In the data rows, 128 means zero.
Some points, one per row:
130|95|136|104|103|118|151|141|129|126|131|134|94|148|122|84|118|153|120|181|101|118|154|103
136|127|101|141|87|124|112|118|117|114|141|137|105|120|108|155|130|132|119|199|180|118|104|164
99|142|105|115|125|133|156|114|133|123|134|128|109|188|123|107|114|155|133|140|118|115|116|136
188|88|119|182|142|131|113|136|110|171|128|95|129|134|154|82|146|119|141|91|80|145|229|83
114|97|135|116|161|120|109|116|113|151|129|110|127|106|134|97|135|120|127|111|106|137|137|102
158|147|199|146|99|152|141|127|138|112|110|160|196|130|110|149|130|115|111|90|217|120|102|147
96|109|110|101|122|130|163|120|128|136|136|130|101|177|127|94|111|161|129|158|116|113|128|126
141|141|120|180|115|134|127|150|129|117|129|128|131|113|127|210|123|119|130|106|149|125|99|178
111|130|123|109|105|116|110|125|126|127|123|117|123|114|115|119|141|117|123|116|129|134|115|114
107|116|106|105|114|121|127|117|119|132|138|134|104|122|120|110|116|143|121|173|142|116|114|135
138|100|121|119|159|119|111|106|109|134|134|124|122|96|130|92|141|125|120|137|99|136|155|98
99|160|101|115|153|137|153|120|137|116|133|126|116|172|131|133|112|144|144|118|106|119|109|146
157|144|183|138|95|139|136|142|144|126|113|142|165|110|115|137|133|115|113|92|214|123|105|143
91|128|129|95|162|129|115|150|140|134|121|109|141|117|139|148|126|109|150|87|92|145|111|113
97|105|150|93|124|130|113|138|142|125|124|112|129|130|126|148|135|111|152|96|85|144|116|106
93|111|119|100|141|131|137|131|130|141|130|120|113|141|135|110|114|136|137|118|107|122|118|121
109|144|103|127|117|127|130|121|127|124|137|128|112|135|124|129|117|141|131|141|137|117|108|155
121|158|113|141|132|117|112|159|132|158|128|114|132|93|142|144|118|117|130|100|160|129|101|159
192|101|116|104|108|129|125|139|98|133|144|175|106|87|173|86|103|152|113|225|108|116|177|108
104|180|111|117|183|122|125|153|142|142|122|112|140|106|148|147|117|116|141|88|114|134|104|134
135|139|175|128|84|124|119|155|139|142|111|123|144|99|110|116|141|109|109|97|240|129|110|117
114|117|137|95|88|114|124|119|145|101|124|130|105|155|101|114|154|123|125|149|100|132|124|105
90|91|183|133|229|125|126|145|124|203|114|93|148|140|148|85|131|115|137|81|95|143|158|87
109|133|101|102|114|128|121|128|129|120|137|130|113|126|121|167|122|126|135|133|115|124|105|147
99|156|116|111|164|122|122|144|136|149|123|111|136|110|139|129|121|118|136|93|116|133|110|124
255|98|91|134|134|148|124|156|93|158|145|113|119|97|219|74|109|150|116|125|104|123|255|86
119|144|101|114|105|134|123|130|129|106|132|131|118|140|116|190|130|122|135|124|113|129|104|143
129|156|116|189|124|129|129|128|131|126|136|125|120|124|131|152|116|140|132|126|158|115|102|188
104|101|112|99|102|127|184|121|128|127|137|139|93|206|118|86|112|178|120|210|119|110|136|118
92|128|131|96|154|129|117|147|140|128|120|110|138|119|136|148|126|110|148|89|94|143|110|111
87|110|143|97|215|134|114|155|136|163|121|103|152|114|155|142|120|108|159|82|88|146|113|108
141|101|118|122|144|115|115|106|118|125|133|139|117|90|119|92|146|129|114|172|91|135|169|95
107|116|118|92|110|124|115|124|131|120|134|130|113|119|121|141|127|122|135|134|103|130|110|129
216|89|111|141|131|134|126|160|101|174|134|107|110|124|173|78|118|140|126|117|92|126|230|88
164|164|129|161|135|135|152|141|134|100|112|139|177|117|131|201|121|108|129|81|126|139|98|140
151|149|192|121|87|141|136|135|149|125|107|143|175|112|107|118|135|111|107|90|240|124|108|120
100|167|107|113|153|132|146|125|140|123|127|121|125|156|132|127|116|133|140|105|107|124|111|134
120|143|102|114|107|128|116|136|129|113|132|127|121|120|119|195|130|117|134|118|119|130|103|146
140|100|125|115|147|117|112|106|112|131|134|129|121|94|127|94|140|125|119|148|97|135|153|100
119|163|109|134|142|122|116|159|134|139|127|117|132|98|142|167|118|116|135|97|137|131|100|158
99|152|99|114|138|138|158|116|135|116|136|131|110|192|126|123|113|155|141|134|108|116|111|145
111|137|106|105|96|128|119|126|130|102|128|131|114|135|112|160|132|121|132|133|118|128|105|134
117|98|131|101|125|120|120|120|117|135|134|129|108|110|128|100|121|132|124|147|108|125|129|112
142|98|122|120|149|118|112|108|112|133|133|125|120|96|125|96|139|123|118|141|96|137|153|97
101|108|134|90|112|128|111|128|137|119|130|125|118|118|123|160|128|116|144|117|92|136|109|121
149|160|185|120|89|130|135|131|153|136|108|133|162|112|110|103|136|117|110|91|221|124|113|115
107|134|110|98|98|131|126|126|136|102|127|129|116|158|111|159|136|121|137|123|102|131|110|123
110|93|132|97|101|126|162|137|132|128|132|133|96|174|123|91|113|153|126|170|102|115|139|112
108|121|115|107|110|116|118|119|123|129|130|124|112|119|116|109|131|127|122|136|132|126|118|121
138|128|120|115|80|106|118|105|123|102|125|135|101|140|94|99|166|130|107|212|164|124|128|109
108|92|147|121|158|124|115|129|119|158|124|104|127|123|134|94|135|118|133|98|96|138|145|94
98|142|100|105|135|141|153|120|137|117|137|129|111|185|128|143|113|145|144|130|100|119|110|143
105|122|106|103|110|123|127|119|124|128|137|131|107|130|119|120|119|137|125|155|127|119|113|135
113|121|151|104|86|112|122|118|142|101|115|118|114|172|98|105|182|117|121|120|103|140|136|93
184|86|121|178|148|131|113|138|111|176|128|95|129|136|148|84|147|118|140|91|81|145|225|82
175|90|99|162|235|134|123|131|93|175|132|98|125|111|185|73|123|136|116|102|117|131|248|85
157|154|178|122|92|143|138|127|144|117|108|149|181|123|107|122|142|114|110|90|207|124|110|120
162|170|132|161|138|129|150|147|141|106|113|131|172|109|141|177|118|111|131|81|131|136|98|148
143|100|121|119|141|115|115|106|117|126|134|140|116|91|120|94|142|127|115|169|93|134|164|97
Here are 26 more points, each followed by its number:
108|105|119|98|131|120|117|120|118|144|135|125|112|111|129|105|123|130|126|138|117|127|121|121 0
119|99|145|92|100|123|119|127|138|122|134|138|105|123|119|126|127|125|136|150|89|130|120|117 1
218|100|100|117|100|135|129|156|94|131|149|192|106|81|189|81|103|167|109|255|97|116|255|95 2
111|191|116|115|156|123|130|160|146|122|115|114|152|109|138|164|121|109|139|83|110|141|103|124 3
134|98|119|118|177|121|109|104|104|142|135|119|131|93|135|94|137|120|119|126|106|138|149|99 4
117|150|103|155|122|129|130|122|127|124|139|128|113|133|126|144|116|144|133|140|146|115|105|174 5
138|99|117|120|166|119|112|104|107|133|134|125|125|93|129|93|141|124|117|138|101|136|158|97 6
155|144|182|149|97|137|136|146|143|123|114|139|161|107|120|147|128|115|115|92|211|123|103|152 7
109|146|100|115|124|129|121|133|129|119|135|126|117|119|131|156|116|128|137|124|123|124|102|160 8
103|94|148|105|125|126|127|135|130|137|126|113|114|139|127|101|126|124|135|111|94|131|134|101 9
94|143|128|93|131|131|130|144|150|112|115|112|140|151|122|151|134|109|146|87|89|146|114|104 10
123|161|114|134|129|121|118|162|136|137|123|116|136|98|137|163|120|113|131|94|142|133|101|148 11
153|149|190|139|96|144|142|131|143|112|108|150|180|119|111|133|128|114|111|88|226|122|103|134 12
165|88|112|113|165|145|114|124|93|184|143|117|131|95|197|89|108|131|126|118|116|126|156|105 13
207|87|116|188|136|136|107|128|110|176|131|94|141|129|154|89|155|113|151|87|76|153|227|82 14
128|129|120|110|90|103|125|105|127|104|126|138|98|130|97|91|157|136|106|221|146|124|133|106 15
138|100|120|123|157|118|113|104|109|127|133|128|124|91|127|92|137|125|116|147|100|135|158|96 16
106|119|110|95|105|124|121|122|128|119|135|133|108|127|118|130|124|130|130|148|114|124|111|133 17
129|156|121|197|125|130|130|130|132|124|134|125|122|123|132|149|115|140|132|122|164|115|101|191 18
98|107|139|92|110|129|119|133|143|114|126|121|117|134|120|148|127|116|144|112|90|135|113|112 19
156|107|95|114|214|117|131|118|99|128|137|135|109|89|144|73|132|156|100|196|127|126|249|91 20
112|140|100|133|114|129|129|117|124|127|142|132|108|135|124|124|114|150|129|163|149|114|107|171 21
135|153|117|189|125|130|129|129|132|130|137|125|123|124|130|158|117|137|131|123|154|117|103|188 22
152|149|189|127|90|144|137|131|144|118|108|148|178|117|108|124|136|114|109|91|226|123|107|124 23
112|190|101|134|177|135|152|119|139|116|132|125|127|167|135|144|113|142|146|106|106|121|107|155 24
153|143|175|135|95|151|138|137|133|112|110|156|182|121|109|160|139|109|111|90|201|127|104|133 25
Which of these numbered points is nearest to each point below, looking only along the 2 directions in which the first points spread most? Its number follows each.
157|147|190|140|100|151|141|124|137|110|109|160|192|134|109|143|133|116|111|90|210|121|104|136 > 25
127|158|121|184|122|130|133|122|132|126|133|124|122|132|129|134|115|143|130|126|162|115|104|181 > 22
106|138|109|98|121|126|114|137|133|123|129|120|125|118|126|156|132|117|139|108|105|137|107|130 > 24
118|160|111|161|123|130|136|117|131|125|135|126|118|146|126|126|116|147|132|132|146|115|108|169 > 8
107|133|121|163|132|109|122|115|115|232|132|114|114|105|131|82|117|152|111|143|255|114|125|130 > 3
118|102|132|103|125|115|116|115|120|132|131|126|111|108|119|100|132|126|120|147|109|130|130|108 > 0
156|153|186|129|96|149|141|122|140|111|107|158|195|132|107|129|136|115|110|89|209|122|106|125 > 23
141|100|123|120|144|116|113|107|115|129|133|129|118|95|124|93|142|126|118|150|94|136|158|97 > 16
216|89|118|193|127|131|112|141|113|165|129|96|125|138|152|83|147|120|145|93|77|145|243|82 > 14
110|184|104|138|164|137|153|117|138|113|130|125|124|172|131|151|112|141|143|111|110|119|106|154 > 8
107|106|114|122|185|114|116|116|105|190|133|113|119|100|136|88|122|133|115|127|166|124|131|113 > 4
130|160|125|126|102|136|133|132|130|103|114|131|147|138|112|162|138|111|125|95|129|135|107|118 > 22
140|100|108|115|202|122|111|100|98|139|138|123|135|88|141|87|138|126|113|138|116|137|166|98 > 4
Here are 26 other points, each followed by its number:
103|104|149|88|93|127|124|133|157|106|126|129|108|158|112|143|134|120|145|126|84|134|117|110 0
144|144|249|255|117|168|149|139|122|97|112|192|248|149|122|255|114|114|115|86|243|114|88|255 1
92|110|140|93|149|132|116|145|141|135|122|108|135|127|135|140|129|111|152|90|87|145|115|107 2
148|142|192|220|136|170|142|119|113|96|120|175|201|190|112|255|129|119|120|99|171|118|96|194 3
100|122|118|92|113|130|123|134|141|114|127|121|119|144|119|153|131|118|142|110|92|136|113|117 4
139|101|110|121|187|120|112|101|105|131|135|124|130|90|132|87|147|126|115|140|102|139|168|95 5
109|187|103|131|161|135|150|119|138|114|130|124|126|165|133|142|115|138|144|108|108|122|106|150 6
94|121|133|94|148|129|115|146|140|133|122|110|139|121|133|151|130|109|148|90|91|145|113|111 7
123|160|116|176|122|130|134|120|132|126|134|125|120|137|126|133|116|143|130|128|153|115|106|171 8
126|156|112|173|123|130|129|123|130|129|138|124|119|131|130|139|117|142|131|131|152|116|104|182 9
131|128|118|107|84|105|129|106|128|101|127|142|96|147|95|94|156|139|108|232|143|121|131|109 10
122|154|111|180|124|129|131|126|129|122|135|126|117|128|128|146|114|140|132|130|159|114|102|184 11
162|103|109|110|133|119|127|124|104|124|140|171|105|86|141|83|117|151|106|238|106|121|198|100 12
101|175|108|115|159|132|146|125|141|121|125|119|128|154|134|127|116|132|142|101|106|125|110|133 13
114|151|111|159|114|127|133|118|129|127|134|125|114|138|122|125|116|145|127|139|158|114|108|156 14
105|99|110|97|107|126|169|123|121|131|140|147|93|158|125|89|106|178|120|228|134|107|128|131 15
126|152|109|184|130|131|127|134|129|121|138|125|120|120|136|165|113|137|136|125|152|117|99|199 16
112|94|180|98|96|124|119|134|155|115|126|125|108|139|113|143|133|117|146|123|81|134|122|103 17
134|100|118|116|167|119|114|105|106|131|134|128|121|93|130|92|134|127|115|145|109|132|154|100 18
127|102|134|107|135|114|112|105|119|124|133|142|114|93|116|104|136|123|116|169|100|133|135|106 19
101|133|108|100|135|127|116|135|131|129|131|120|122|115|132|151|121|120|140|110|108|131|106|136 20
94|97|152|112|193|128|112|136|122|180|122|101|144|116|148|105|128|113|142|88|96|143|130|100 21
145|98|116|120|169|120|109|105|106|143|136|119|129|95|131|93|146|122|119|130|98|141|160|97 22
108|119|129|97|89|120|131|120|141|100|123|129|106|171|104|120|145|125|128|140|103|129|122|107 23
135|99|126|102|131|117|123|118|112|131|136|147|104|98|125|93|119|137|113|191|114|122|140|109 24
97|126|117|92|132|131|121|140|140|122|126|118|126|132|128|149|129|116|147|99|92|139|112|119 25
The same question for these:
148|103|137|154|79|130|109|110|109|98|125|147|105|158|92|134|180|122|104|255|255|116|117|119 > 0
100|154|103|122|137|133|155|112|134|129|136|125|112|183|128|108|113|160|135|136|118|114|116|144 > 0
94|155|118|98|171|128|123|152|143|131|119|110|145|119|141|147|122|111|148|86|96|144|108|118 > 7
138|153|116|174|126|126|125|158|134|126|130|123|130|103|138|187|117|120|133|102|152|126|98|187 > 16
100|129|109|109|119|127|138|119|129|128|132|125|110|150|122|115|118|140|130|136|120|119|116|128 > 0
109|100|156|88|90|125|122|131|159|107|129|135|104|149|110|151|133|122|143|140|83|132|116|113 > 0
133|135|112|205|109|137|124|127|122|118|143|131|115|132|123|179|120|141|132|154|168|114|100|210 > 11
106|98|118|102|111|124|168|127|123|135|134|132|96|169|125|83|112|167|121|181|121|113|140|113 > 15
143|140|179|194|109|141|140|151|133|109|118|138|155|109|128|190|120|117|122|93|198|121|97|187 > 3
94|132|133|93|131|130|124|143|147|118|118|111|138|143|125|140|135|110|147|89|89|146|116|106 > 25
100|121|124|92|103|128|123|132|144|106|124|122|117|149|113|156|134|115|141|111|92|137|112|113 > 4
141|100|125|117|142|117|113|107|114|130|134|132|118|94|125|94|139|127|119|153|95|135|153|98 > 18
152|139|186|161|103|151|142|141|130|107|113|157|177|121|116|183|128|112|115|91|205|123|99|163 > 3
